One turn moves every row onto another: examples first, then more rows asked
Nodor: [  0  11 -25  23  14   0  -2 -32  -3  -8  -7   6  14]
tasak: [ -9   1  24  17  -8   3   1   0 -18 -13   7  -8   9]
Masop: [  1  -1   4  10 -14  18   4  -9 -10 -30  -6 -12  11]
zila: [  7   7 -13  11   3  -4 -21   5  11   9   6   0 -14]
fasez: [ 14   2  -6  28  20  12  -9  10  13  -7   0 -12   9]
nubod: [11  7 -5 -2  4  8 -7  5 30 -3  7  8 -5]
Goba: [  2   5  -1  19 -11  -4 -12 -35 -19   1   3   2  -7]
gomo: [ 3  6 23  4 10  6 -4 -3 -6 -8 -5 33  4]
nek: [  2   7  16  -3  10   0   4 -21  20  -3  14  19  17]
bor: [ -3   9   8   1  13   3  11 -39  -1   2   1 -16  -5]
geliv: [ 11   4   5  -1   4  17  -3 -11   0 -22 -16  29   4]
Gupo: [ -3   9   7   0  14   3  11 -39   0   1   0 -17  -5]
tif: [ 10   3  -8   6 -15  13  -1 -41  -1 -17  -2   4  -1]
lezil: [ -3   6  25  14  -5  -5  -2 -28  -7   6  17  11  -1]
Lubal: [  5   5  18   2  -8  13  10 -33  11 -12  11  16   6]
Zera: [ 13   3  -4  29  21  10 -10  11  12  -4   2 -11   8]
zez: [14  2 -3 26 21 13 -6 10 17 -7  2 -9 10]
Guper: [ 13   4 -20   4   0   6 -15   1  21  -3   0   1 -10]
mas: [ 13   4 -16  -3   1  10  -2 -32  17 -17  -4   8  12]
fet: [ 12   3   0  27  21  11  -8  11  15  -4   3 -10  10]
Kub: [  5   8   3   6   7  -3 -13   9  20   9  13   8  -9]
miz: [ -4   9  10  14  10 -19 -14 -19  -5  15  14   9   7]
lozi: [ -4  -1   5  19 -13   7  -4  -6 -24 -18  -4 -15   6]
Nopa: [ 10   3  -8   8   2   9 -16 -12 -17 -16 -22  21  -5]
fifi: [ -3   1  23   8 -10  16  10  -3  -5 -24   4  -4  14]
Gufi: [ -6   3  26  16   6   6 -10   7  11 -24 -13  -4  -5]
Felu: [ -9  14  -6  28  19 -13  -4 -24  -8   6   5  10  13]
vef: [  2   5  10  14   8  -2 -17  -5 -23  -2 -10  23  -5]
zoka: [ -3   9   8   1  12   3  11 -39   0   2   0 -16  -5]
Garet: [  6   4 -22  13   2  -9 -20 -30  -9   0  -4  -2   2]
veviv: [ -6   3  21  20   6   1 -16   7   2 -20 -15  -8  -9]
gusi: [  1  12 -12  13  16   8  11 -30  14 -14  -1  15  21]
Relo: [ -2   2  11  18   3   5 -17   3   2 -27 -20 -11 -10]
siful: [ -1   2  16  14   3  10 -11   3  12 -32 -19  -6  -5]
bov: [ -7  15   7  18  21  -3   9 -23   9  -1   9  18  22]
mapad: [ -3  10   8   0  12   4  12 -39   0   2   0 -16  -5]

Goba turns into lezil
geliv turns into Nopa
Now find these:
Zera turns into fet
lozi turns into tasak
Kub turns into nubod
Relo turns into veviv
Garet turns into miz
Felu turns into bov

One turn moves every row onto another: examples first, then more rows asked
sazo: [ 18   1  27 -11 -17   1  16  12  -5  -4   2  11 -13 -14  16  40  -6  -6
  19  -1  28  -2  -7   7   5  14  -4   0   7  -4  14]
vefev: [ 35   8  24 -21 -12  15 -17 -12  35 -24  -5   0 -15   0  -6  -3  19  -3
  -6  20   4 -18  13 -13  10  -3 -10   1  -3  19  -2]
fero: [  3  -9  23   0  -3  11  29  -9  -5  -5 -11  15  -7  -6  18  10   3  16
   8  -3  19 -11  -7  18   9  18 -12  19   8  21  -2]
toma: [ 28 -12  38 -11   1  16  17  -7  16   2 -22  12  -9  -7   4   2 -13  -5
   4  11  21 -18  12  14  14  12  -1  15   8  23   3]
dal: [ 12  22  21 -35 -17   8 -20  -6  23 -13   3  10 -37   2  -1  -2  17  10
 -13  20   9 -12   3  -1 -10 -21 -12   4  11   2  -5]
Vut: [ 19 -13  24   6 -20  13 -10 -16   4  -6  -9   7  -6  12 -10   9  33 -13
   1   6  -8 -21  -8 -12  27  -4   0 -10   8  28 -14]
gutu: [ 10   2  40 -21  -2   5   8 -11   1  13 -17  30 -39  -8   5   6  -5   8
  -5  13  24  -5  -6  18  -9  -4 -11  22  27   4  12]
pap: [ 20  -5  14  -6 -18  -1 -22 -19  15 -10  -1  12  -8   7 -12  10  35 -16
  -1   4  -9 -25  -1 -22  22  -5  -7  -4   8  25 -12]
neni: [ 22  13  21 -32 -20   1 -15  11  30 -19  13   8 -41  -1  -2   9  16  10
  -4  16  -5 -14   3 -18   1 -12 -12  -3   9  -1  -4]
vog: [ 18  -9  15 -19 -24 -18 -20   0  24 -15   3   9 -20   8  -7  13  31 -10
   2   7  -8 -12  -8 -30  18  -3  -6  -3   7  10 -16]
veg: [  2  -9  31   8  -3  12  16 -17 -17   2  -6  31 -30  -5  14  20  15  19
   4   1  18   1 -19  11   1   4 -17  14  23  13  17]
Dufem: [  8   0  11 -27 -26 -16 -20   6  18 -10   9  15 -31   8  -9  19  28  -5
  -1   4  -9 -16  -9 -25   6 -10 -10  -1  19   4 -16]
Ralet: [ 13  -2  26 -10  -4  10  25  -9  -5  15  -9  24 -15 -13   2   4  -6   0
   5  -5  -2 -34   1  16  17  11  -8  15  17  18  -7]
zugun: [ 18 -19  47  -4   1   1 -10 -15   8  10 -23  28 -31   3   4  17   3  -5
   1  20  34   0  -6   6   1  -8   3  10  27  21  19]
zug: [ -3   2  18  -9 -19  -1 -13 -15  -4   5  -6  23 -34  10  -6  13  39   5
  -9   6   0 -17 -26  -6   4 -24 -16   4  31  14 -14]
Nobi: [ 18  -3  29 -14 -17  -5 -38 -18  22 -12  -4  10 -27  11  -1   5  33  -6
  -6  26  15  -2  -5 -13   6 -20   3  -7   6  16   1]
ziga: [ 21  -5  45  -8 -17   9 -31 -20  10 -13 -12  11 -29  13  -8  12  29  -8
  -8  29  17   4  -9 -10  -1 -13   5  -7  12  16  11]
Nub: [ 25  -5  26 -19 -21 -15 -24  -2  30 -20   2   8 -31   5  -1   8  31  -2
  -1  20   1  -2  -8 -28  15  -7  -5  -5   2   5  -4]
Kis: [  7 -15  40   5  -2  14   0 -12 -12  -5  -5  27 -24   1   7  38   6   5
   7   7  28  -3  -5   6 -10   6  -2   6  27  26  26]
Sike: [ 21  -8  21   5  -7  -6  18   5   6  -1  -6  17 -20 -16  19  44  12   4
  18   1  32  -7 -22  -6  16   2 -23   7  18   8  15]
Mim: [  2 -10  36  -3  -5  -6  -1 -17 -14  23  -9  40 -37  -4   2  20  11   0
   2   5  12 -15 -16   8   4 -10  -4  10  35  16   9]
sumeb: [ 17   3  26 -13 -12 -11  16   3  -3  -5  -1  19 -18 -21  13  48   2  -3
  15   0  28 -10 -14  -2   1  17 -16  11  16   2  17]
redar: [ 16   9  10 -33 -24  -2 -10  13  23 -15  13  10 -31   1  -9  14  17   2
  -1   4 -13 -24   2 -20   5  -7 -13  -2  14   3 -15]
Dip: [ 12  -3  20  -5 -12 -17  19   7   1  -1   0  13 -14 -18  24  42   5   4
  21   0  31 -16 -18   4  13   9  -9   5  10   9   6]
lavag: [  9 -15  31  14  -5  21  17  -9 -17   0   1  20 -10  -3  13  22   5   7
  15  -3   9 -14  -3  13  14  12   1  -2  11  27  10]
digav: [  8 -17  32  -2  -3  14  14  -4   0 -12 -10  12  -2   0  12  27  -6   3
  12   3  30 -14   7  14  -2  19   4  10  12  33   7]
tofef: [  2 -10  32  -9   1   4  12 -13   0  -8 -16  22 -21  -2  12  24   4  14
   2   7  38   0 -10  12 -14  11 -15  27  24  19  13]
guvaz: [ 30   8  37 -23 -13  21  -7 -10  22 -25 -10  -6  -9  -1  -6   2   8  -5
  -7  24   9 -23  13  -1   2   8   2   0  -3  24  -2]
Luku: [ 15  19   6 -29 -18  12  -5  -7  16 -11   5  12 -18  -2 -12   3  19   0
  -7   0 -14 -34   7  -8   5  -6 -21   7  12  12 -18]
mebos: [ 22 -10  22   5 -13   5  18  14   5   0  -3  10 -17  -9  22  36   4   1
  22   1  32   2 -15   3  20   0 -10  -3   9   3  10]
libo: [  6  15  11 -24 -17  10  11  -7   9  -7  -4   7 -15  -4  -5   3  19   8
  -6   1 -10 -43  -4   2   7  -2 -17  12  15  22 -27]
zana: [  7  23  32 -37 -14   6 -10  -9  15 -14  -7  11 -37  -3  -2   7  14  14
 -16  24  16 -19  -5   5 -21 -11 -13  14  19  10  -2]
dodu: [ 28  -5  28  -2 -13  11  15   9   0  -4  -3  16 -20 -11  11  42   1  -4
  17   1  29   7 -11  -3   8   8 -17   1  15  -5  22]
Fov: [ 32   4  26 -23 -19  -2 -15   4  35 -24   7   2 -31  -2   0   4  20   4
  -1  20  -3 -10   2 -23  14  -4  -8  -5  -3   4  -3]
gole: [ -3   9  11 -21 -24  -8 -26 -13   4   1   6  21 -31  10  -7  10  35  -3
  -7   5  -4 -18 -11  -9   2 -22  -8  -1  21   9 -14]
Nilu: [ 21 -24  34   8  -2   6   7 -12   0  13 -16  23  -7  -3   1  16   2 -14
  11   2   9 -28   1   4  26   6   5   3  17  36   1]

zugun turns into Nilu
Sike turns into Dip
ziga turns into Vut
Now find these:
Dufem turns into redar
Kis turns into lavag
Luku turns into dal

One turn moves every row onto another: examples first, then more rows asked
noz: [-16 -15 -18 -20   5  19 -27 -17   8  12  22   4]
Fafi: [ -7 -14 -24  -9   1   1 -26  -8  -7 -10  17   4]
zuri: [  4  -3   9 -14  27  15  17 -21  23  -4  -3   5]
nif: [  5  -8  11  -3 -21   7  -2 -15   2  -6   5   7]
nifu: [  8 -20  -9 -21  26  -5 -14  -3  -8  -4  10  23]
sima: [-12  -7   3 -11  28  10  24 -14   8  -6  -8  12]
sinu: [-13 -10   0 -26 -12  29  -6 -20  17   1   4 -12]
pebu: [-10  -7 -20 -12   0  13 -23 -21  14  22  11   2]
dure: [-23 -12 -23 -12   1  12 -20 -15   1  17  10   7]
Pib: [ -6 -18   2 -28  37  14   7 -21   5 -12  20   9]
lebem: [-14 -18 -11 -21  36   8 -18 -13   3 -17   0  13]
Zevo: [ 13 -11 -11 -11  19 -13  -8  -7  -2   8  -4  21]
lita: [ -8  -5 -15  -7  26  -4 -10 -18   9  -1 -21  10]
Vov: [  8  -6  -6 -19  31   7 -23 -24  24  -8  -3   4]
nol: [  8 -11  12 -26  -1  12  21 -19  20   5  10  -2]
niteg: [ -7 -22  10 -33   5  16  21 -10   5  -7  19   5]
Tovuk: [-20  -8  -5 -19 -15  22   0 -18  10   5  -6  -9]
zuf: [-15  -9  -7 -10  28  -1  21 -20  -3   2  -5  11]
fupu: [ -5 -16   9  -8 -17  10  -3  -9  -9 -14  11  11]
Divuz: [ -7 -12   8 -21  33  20  16 -15  13 -15   7  10]
Kig: [  8 -13  14 -12 -16  14  -8 -15   3 -14  17   7]
nazet: [ 11  -2   1 -15  28   5  11 -32  22   6   3   1]
vol: [ 24 -12  -4 -20  23  -5 -17 -11   8   3   9  17]
pez: [-25 -15  -3 -26 -10  28  -3 -14   5  -4   4  -7]
tadom: [  1  -5 -24  -2  -5  -5 -23 -14   2   1   6   0]
Zul: [-10 -14   5 -19  -2   4  29 -11   2   5   0   5]
Zef: [  7  -9 -19 -12   0   4 -31 -15   8  -6  20  -2]

Zef turns into Fafi
Vov turns into lebem
Now find these:
Zevo turns into vol
nif turns into Kig
niteg turns into Zul
pez turns into Tovuk
pebu turns into noz
Divuz turns into sima
Pib turns into zuf

One turn moves every row onto another: examples first, then more rows asked
gat: [-32 -17  -1  -5  -5   8  -1   0  -5 -10 -12  -6  -4  -2 -17]
tes: [  8   0 -10 -11   0  14 -23 -12  -7  12 -12 -18   1  28  -1]
ketu: [ -4   8  17  -3 -10   6  -7  -2 -10  -3 -20 -27  -1   6 -18]
Pevil: [ 17   6 -20   6  -2   4 -16  13   1  -9   1  -6   7  19  13]
mupi: [-12  -8  -4  11  -8  -7  -2  -4   2  -8 -23   7 -14 -14 -18]
Dalog: [ -8  15   3 -17 -13   5  -4  -4   1   2 -20   1 -27   8  -9]
dum: [-21 -11  13 -11  -6   1 -18   6   1  32  -4  -2 -14  14  -9]
suzo: [  4   1 -18   9  -5   8  -2  17  -2  20 -13  16 -24   6 -12]
nupa: [-27   4  -6  19   0  -3  -1  19 -10  -5 -13  -5 -12   1 -14]
ropa: [ -3  -9  14  33 -11  -9 -14   5   4   4 -13  -9  -1  20   9]
piru: [ -8  -5  -1   3   3   7  -2   6 -29  17 -12 -18   7  -1  23]
vade: [ -7 -17  -9   4  12  22   1  21 -14  -7   2  -9   1   0  12]
Nare: [ -3  12   1   1  -4   4  -2   6  -3 -25 -11  -4 -15  -1  16]
dize: [ 18  -4 -13  -9 -14  10 -21  13   7   2   5  -9  20  18 -10]
bavo: [ -5 -19   9  -1   5  -4 -15  -9   4   5  -9   9 -18  -8  25]
donud: [  1 -15  -8  -7  -7   0  -4   8  18  12   5   4  24   1  17]
keli: [ 19   8  -7  -1  16   9 -24   1 -12  12  -5 -18   5   2   0]
sapi: [  2 -11  22  26  -4 -10 -16  12   0  16  -7 -13   6   1  -7]
lozu: [-28   5  -5  17   2  -3  -1  18 -11  -2 -10  -7 -11  -3 -16]
fafat: [  6   0  -6  18  -6  -7  -7 -14  10  19 -21  -4   9  18  19]
geti: [ -9 -17  -7   3  15  23   1  16 -17  -4  -1 -11  -1   0  12]
vebo: [  0 -23  10  -3  -1  -6 -14  11  11   2   4  12  -3 -20  13]
kug: [ -3   5   8   4 -26   4  -3  13   3 -20  -8 -13   5  16 -10]
biz: [ -2   9   1 -20 -22   3  -3  18   8  -2  -3   7  -9  -5 -21]
vuzuz: [-33 -18  -3  -6  -7   6   1   4  -4 -13 -11  -4  -2  -1 -15]
pim: [ -9   3 -17   4 -10  -2  -3  13  15  22   0   2  10  26  19]
pefev: [ -5 -10  -9   7 -14   2   1  27 -15   3   2  -7  18   1  23]
Viz: [  2   1 -20   6 -24  -4   0  12  -5  17 -14  19 -11   5  18]
Kesat: [  3 -23   2  -6 -32   3  -5   7  -6  19 -13  -5  23  -2 -10]
vopu: [ -6   4  -1  -6   7   0  -9   7   2  43  -3 -10  12   6   0]
mepa: [ 10 -28   0   9 -19  17  -3  -6   0   1 -21  -6   9   7 -20]
Dodap: [ -4 -10  -2 -11   8   4  -8 -17   5  23 -11  -7   9   3  22]
Gufor: [ -4 -18  -3  -1 -29   6  -3 -12  -9  16 -27  -6   7  18   7]
muf: [  3  12  10  -7   5   3  -5  12  -7 -10  -3 -10  -6 -23  -2]
pesof: [-19 -15   4  -5 -19  -2 -14  20  12  18   3   7  -6  22  -5]
mep: [-11  -8  -6  13  -9  -5   0  -2   2  -9 -23   8 -12 -17 -19]
fes: [13 -3  0 12 -7 -8 -9  5 12 28 -7 -4 23 -7 -1]
zuko: [ 25   3 -13 -16  -1   5 -22   6   3  14   0   1   6  -5 -11]
Rada: [  8 -28  -1  10 -17  17  -3  -8  -1   1 -26  -8   5  13 -16]
kaz: [  5   3 -17   8  -2   8  -2  18  -3  25 -12  14 -23   1 -16]
ruvel: [ 16   3 -23  -9  -4   6 -20  -8   5   2 -11   6 -10  21  11]
lazab: [  6   3  -7  -3  -9  -3  -6  11 -14  37 -14   8  -5 -16   1]

Dalog turns into Nare
Pevil turns into dize
fafat turns into pim
Now find these:
vade turns into mepa
pesof turns into vebo
pefev turns into Kesat

One turn moves every row onto another: examples first, then more rows asked
dilu: [ -7  12   8  15   4   9  -4 -13   4 -15  -6 -19   2 -14   1  -8   3   3
 -26   8  -5   6  11   4 -12   4   9 -17  -9 -21   1  -2]
Kuro: [ -4   5   5  13   3   4  -1  -4   8 -18  -2 -25   4 -25  -3  -6   4   4
 -23   4  -3   7  11  -6  -9 -12  14  -9   2 -21  10 -12]
nalut: [ 18 -22 -12 -17  22  16  -5 -22   6   4  18   4  -3  14  19  -4  -5   3
   6   4  -3  -4  -4  -1   3   9  -2  26   1  -7   2   3]
debub: [ 20 -27 -13 -18  21  12  -3 -15  10   3  20   0  -3   6  15  -3  -4   4
   8   1  -2  -5  -6  -8   6   0   0  32   8  -6   6  -5]
ber: [ -9  20   4  16   2   3  -3  -8  21 -11  -6 -22  -8 -17  -4  -9   0   6
 -18   1 -11   4   3   3 -15   8  -7 -16  -9 -17  -8  -4]
lutin: [ 20  -1   0 -28 -20   4  -4  20 -24   6   7  -7   0  12  16   3 -25 -10
  -5   7   0   5  -6  10   2   2  -5  -2   0  18   9  17]
Zomi: [ -6  -2   4   8  -9  10  -3   4   2 -16  12 -11   4 -25   7  -9  -3  -1
 -34   3   3  -4  20  -1  -5  -8  12  -5  -6 -24  16 -12]
sak: [ 12  -2   0 -12  11  -2  -6  17 -13  14  13   3  -8  28  -2  11  15 -27
   1  -5  -5  -1 -15  -1  -8 -15 -27  -5   9   9   2 -15]
zatiz: [ -7  12   2  14   0  -4   1   1  25 -14  -3 -27  -6 -29  -9  -7   1   6
 -15  -2  -9   5   2  -8 -12  -7   0  -8   3 -16   1 -15]
mive: [ 13  -5   1 -13  11  -2  -6  17 -16  13  13   4  -6  28  -1  11  17 -27
   0  -4  -4   0 -13  -2  -6 -18 -24  -4  10   8   4 -16]
Setal: [ 12  -2   1 -12  11   0  -7  14 -16  14  12   5  -7  31   0  10  15 -28
   0  -3  -5   0 -13   2  -8 -13 -26  -7   7   9   2 -13]
tiso: [ 17 -21 -16 -17  20   7  -1 -13  20   5  19  -1 -11   4  11  -4  -6   6
  14  -2  -6  -5 -12  -8   3   4 -10  31   8  -4   0  -5]
Tukef: [ 21  -5  -2 -29 -22  -1  -1  28 -19   4   9 -11   1   2  12   4 -24  -9
  -1   3   1   5  -8   1   5 -10  -3   4   9  18  15   7]
babi: [ 17 -17 -14 -16  21  12  -4 -20  16   7  17   3 -11  13  15  -5  -7   5
  11   1  -7  -6 -10  -2   2  14 -12  26   0  -5  -6   2]
Rogar: [ -8   5  -1   7 -12  -2   1  14  23 -14  13 -17  -9 -35  -3  -9  -6   3
 -23  -6  -2  -7   8  -8  -8  -9  -4  -1  -1 -19   9 -20]
futut: [ 17   6  -3 -26 -22   0  -3  23 -11   9   6  -8  -9  11  12   2 -27  -8
   1   2  -5   2 -13  10   0   7 -18  -3  -1  21   1  16]
Kilad: [ 18   2  -4 -28 -23  -6   0  30  -6   7   9 -13  -8   1   8   3 -27  -7
   5  -2  -3   3 -15   1   2  -4 -15   4   9  22   6   7]
fud: [-10  11   5  11  -8  14  -5  -5   5 -13   8  -6  -3 -13   9 -11  -7   0
 -34   4  -2  -5  17  11 -11  13  -2 -14 -20 -22   2   0]
zud: [-12  17   0  10 -11   2  -2   5  26  -9   9 -11 -15 -23   1 -11 -10   3
 -22  -4  -8  -8   6   4 -13  11 -17 -10 -14 -18  -5  -8]
sesoz: [ 13  -5   2 -12  12   0  -7  15 -18  13  13   6  -5  30   0  10  16 -28
  -2  -3  -4   0 -12   1  -6 -16 -23  -5   8   7   5 -14]

zud turns into fud
babi turns into nalut
Now find these:
Setal turns into sesoz
zatiz turns into ber
lutin turns into Tukef

